In the rows, zero is written as 128.
One turn sends every row of this set to another row. A few are shown first. Where does it send the rows asked after them?
k_640: [151 160 113 139 130 122 102 121 129 81 155 100 149 133 123 163 143 98 165 101 91 91 128]
k_165: [155 160 113 141 134 128 102 122 129 80 153 112 151 124 116 166 147 96 164 98 95 86 126]
k_426: [130 135 117 162 145 139 109 108 108 83 135 111 163 138 96 137 107 117 146 99 98 117 162]
k_757: [117 173 144 127 158 136 126 99 100 116 157 121 175 128 114 174 133 146 121 89 80 104 119]
k_633: [109 161 126 141 162 122 114 112 106 98 134 116 180 137 125 165 117 165 135 103 79 100 136]
k_481: [138 152 122 124 145 115 111 135 105 128 158 120 169 156 77 166 120 120 120 116 118 102 127]
k_735: [171 134 127 144 154 144 105 145 125 80 152 116 157 121 110 160 135 114 145 101 101 112 112]
k_42: [153 150 103 102 126 133 89 125 97 117 151 119 176 144 109 189 124 126 113 112 117 112 114]
k_124: [151 158 112 96 113 150 94 134 102 114 151 129 177 136 107 177 132 126 115 106 127 103 121]
k_581: [125 138 119 107 139 146 131 135 94 99 143 140 182 129 154 169 131 121 117 101 99 113 152]
k_677: [131 160 133 137 147 133 124 109 117 88 145 111 143 125 145 151 123 101 141 121 101 69 119]
k_762: [146 142 121 163 133 139 102 99 108 88 142 105 160 136 83 142 110 144 123 106 102 107 140]
k_729: [123 169 142 129 151 145 132 101 86 111 166 108 170 130 112 166 137 151 132 89 88 105 129]
k_667: [133 146 93 143 125 117 88 109 108 88 138 111 157 137 110 144 96 115 118 115 112 90 152]
k_906: [116 164 143 124 115 150 92 111 94 115 146 126 187 109 122 143 123 126 161 102 108 119 153]
k_404: [130 131 105 112 138 138 129 145 92 107 138 131 185 114 143 167 119 123 124 105 97 120 156]
k_904: [121 167 142 120 114 140 92 98 108 109 142 131 180 106 131 153 134 124 153 95 95 124 154]
k_346: [127 161 113 133 149 114 112 109 141 130 131 105 160 110 89 165 111 134 143 96 106 105 150]
k_968: [133 142 112 109 140 142 135 148 90 100 131 141 183 129 142 163 128 132 126 96 106 113 155]
k_907: [142 132 126 109 121 135 96 81 118 115 147 105 159 117 103 180 143 130 153 111 128 116 141]
k_134: [140 149 120 153 145 120 138 136 98 112 158 129 167 147 101 171 120 113 122 120 138 114 127]
k_860: [123 161 138 118 127 153 79 126 90 111 182 116 174 122 116 165 120 138 155 118 110 105 142]
k_74: [132 135 104 146 151 136 92 125 99 88 150 121 163 138 106 137 99 113 124 104 82 94 150]
k_324: [141 129 125 108 138 130 110 124 84 105 156 100 170 130 120 192 131 141 110 123 94 107 114]
k_814: [141 135 128 163 130 137 123 135 120 68 137 122 171 114 124 162 134 122 139 117 136 117 121]
k_770: [138 141 135 120 149 143 90 105 89 100 118 129 176 143 139 138 119 134 148 112 95 81 120]
k_145: [155 136 97 134 111 127 125 114 97 108 138 144 171 117 118 136 143 128 139 121 114 85 150]
k_135: [129 140 115 110 127 128 115 134 98 106 135 107 157 95 138 176 118 121 148 120 114 118 169]
k_484: [150 161 128 150 151 132 93 131 136 130 146 107 162 106 90 170 114 123 132 91 109 110 133]
k_235: [123 136 126 123 160 148 144 107 100 103 173 114 157 122 125 177 135 142 150 97 100 107 155]
k_192: [131 165 134 140 147 125 124 112 115 82 151 114 146 121 142 157 126 102 145 115 106 72 119]
k_865: [128 175 147 118 152 142 126 107 93 106 162 113 167 121 105 174 129 142 131 91 81 117 112]
k_470: [118 162 117 149 148 117 108 118 118 91 125 93 175 129 133 173 129 141 153 82 81 102 142]
k_370: [157 160 116 98 119 137 97 139 91 120 146 128 176 143 94 173 129 123 124 108 115 108 116]
k_647: [142 156 142 151 118 137 108 119 119 87 153 123 164 98 136 144 130 127 127 124 113 74 115]
k_783: [148 159 111 112 142 131 128 91 118 123 128 103 147 119 107 184 136 127 139 88 126 114 148]
k_68: [119 168 140 122 118 146 87 105 109 113 136 139 190 112 129 152 130 136 151 92 111 114 154]
k_219: [145 137 133 161 119 136 125 136 126 71 135 118 174 113 132 164 136 123 140 117 128 111 120]
k_495: [140 166 112 113 134 119 141 104 119 125 127 110 153 115 100 183 132 116 141 90 114 118 144]
k_845: [148 128 104 126 137 117 135 139 93 107 133 137 171 138 113 147 139 129 129 116 111 103 172]
k_502: [139 165 110 107 132 133 144 113 113 108 129 107 150 112 100 186 132 124 143 88 126 122 141]
k_826: [144 135 108 148 147 128 119 104 107 88 130 106 147 136 107 148 96 135 106 111 116 96 141]
k_763: [140 148 132 125 136 136 77 109 96 105 120 144 183 133 120 137 128 147 148 120 108 103 151]
k_722: [169 133 128 145 151 149 109 142 124 80 146 123 162 126 113 167 135 109 145 106 103 106 108]
k_716: [138 153 130 155 117 142 110 116 119 85 151 122 166 97 130 143 135 131 123 129 116 76 118]

k_124 -> k_502
k_481 -> k_346
k_135 -> k_324
Now find these:
k_68 -> k_968
k_735 -> k_640
k_404 -> k_42
k_145 -> k_134
k_762 -> k_426
k_165 -> k_192

